(in the rows, 128 means zero)
The same turns and mirrors carry the whole set onto itself and the rows of a family onto each other. Which other rows belong to the same family as each row named below? List them in the order they appear above.
These 32 rows form 4 families of 8 rows each.
zeko: [136 154 118 142 103 124 124 115 147 135]
tiri: [102 109 127 117 137 109 177 104 141 119]
gapir: [124 116 120 130 162 117 143 102 115 100]
Rozig: [152 143 124 118 119 130 127 124 139 166]
nafor: [112 104 139 103 131 130 160 116 173 118]
dutof: [ 95 104 131 115 152 155 137 105 113 107]
zoluf: [ 95 109 136 112 112 125 175 144 139 122]
goti: [ 93 106 132 107 138 154 136 133 105 106]
leme: [128 107 128 115 136 140 128 113 177 155]
lag: [118 108 143 121 134 165 143 160 129 117]
tapi: [107 127 114 131 103 103 107 129 111 132]
kude: [104 105 125 100 159 142 148 110 133 100]
Zogo: [102 120 125 154 110 139 111 100 154 129]
kodi: [112 102 144  87 117 130 149 152 125 140]
tusos: [ 91 137 113 143 113 118 110 134 156 133]
Damun: [ 99 109 136 136 129 126 141  77 135 112]
fuga: [130 152 125 132 116 109 126 149 135 111]
pepi: [133 113 117  93 129 104 123 141 134 158]
kabo: [117 120 116 115 150 119 114 121 143 176]
Vib: [107 134 103 122 134  91 113 127 137 146]
dibi: [102 123 126 135 130 147 112 129 163 165]
Rilob: [100 102 137 130 139 129 164  92 111 141]
pib: [100 108 126  92 144 141 148 139 125  99]
mudal: [124 143 145 153 115 156 118 138 137 131]
nuv: [125 104 138 125 158 150 134 123  93 134]
Rik: [116 120 126 125 138 130 151 138 150  84]
Metug: [146 131 142 135 153 148 125 109 140 156]
Bab: [143 146 126 133 109 143 129 121 160 152]
pekud: [145 152 115 128 113 112 124 117 126 150]
tizem: [ 99 108 141 123 116 124 131 115  86 134]
rir: [ 93 103 145 124 116 146 161 131 108 145]
pip: [153 141 123 114 154 103 133 122 137 136]

The rest of the family of Zogo: nafor, leme, tapi, kodi, Damun, pepi, tizem
The rest of the family of dibi: tiri, zoluf, tusos, kabo, Vib, Rilob, rir
The rest of the family of nuv: gapir, lag, fuga, mudal, Rik, Metug, pip

The same turns and mirrors carry the whole set onto itself and the rows of a family onto each other. Which other rows belong to the same family as each row named below? List them in the order they appear above.
These 16 rows form 4 families of 4 rows each.
guder: [143 182 118 155 112 114 140 137 150 137 108 165 136 145 124 127 106  98
 142 127 127 139 153  98 112 150]
buk: [147 173 135 131 121  92 140 141 149 150 122 154 135 147 114 125 103  95
 138 131 134 130 146  95 137 148]
nulab: [132 112 115 119 133 143 143 171 122 131 153 108 100 129 137 131 119 142
  91 114 131 127 135 138 146 135]
bidag: [158 134 101 103 163 129 142  99 141 159 125 123 135 117 147 118 128 102
 138 124 135 121  82 152 130 113]
Zapum: [102 168 126 143  99 160 154 144 157 132 110 137 121  88 179 111 138 134
 126 127 136 110 100 116 105 143]
gafi: [128 117 121 127 133 131 141 170 125 138 157 114 102 123 135 138 127 150
  93  99 145 127 135 126 130 136]
Zute: [110 181 139 137  98 142 152 138 161 132 121 144 119  87 171 113 143 128
 128 127 136 112  91 117  99 132]
pupeb: [170 136 101 114 155 129 133 101 140 145 107 138 128 147 131 119 124 101
 145 128 115 134  81 153 119 119]
pavu: [153 166 116 152 121  99 142 130 154 137 107 159 141 145 116 140 100  99
 133 119 132 142 158 110 130 146]
Keb: [ 92 158 122 145  93 145 143 135 164 122 101 146 134  92 178 117 130 118
 132 129 127 115  96 119 105 138]
lapu: [165 124 109 111 153 134 141 101 144 143 102 131 122 125 134 127 124 113
 133 121 117 130  76 166 118 109]
Tede: [120 107 130 127 128 142 137 168 133 113 153 121 100 125 137 135 114 138
  88 120 125 129 147 141 133 135]
kizo: [ 95 156 121 143  97 159 143 157 145 124 107 143 121  94 180 116 141 126
 121 123 125 116  99 118  99 139]
zab: [135 107 113 123 144 148 133 166 118 118 153 118 100 136 142 135 126 131
  90 116 124 131 132 147 135 132]
lup: [153 178 131 148 108 106 142 134 152 145 109 152 138 149 118 124 106 105
 139 127 138 135 151  93 125 157]
dega: [176 139 105 107 148 132 139  96 142 150 115 124 131 133 135 114 126 103
 139 130 123 126  81 155 129 113]

The rest of the family of dega: nulab, Zapum, lup
The rest of the family of zab: guder, pupeb, kizo

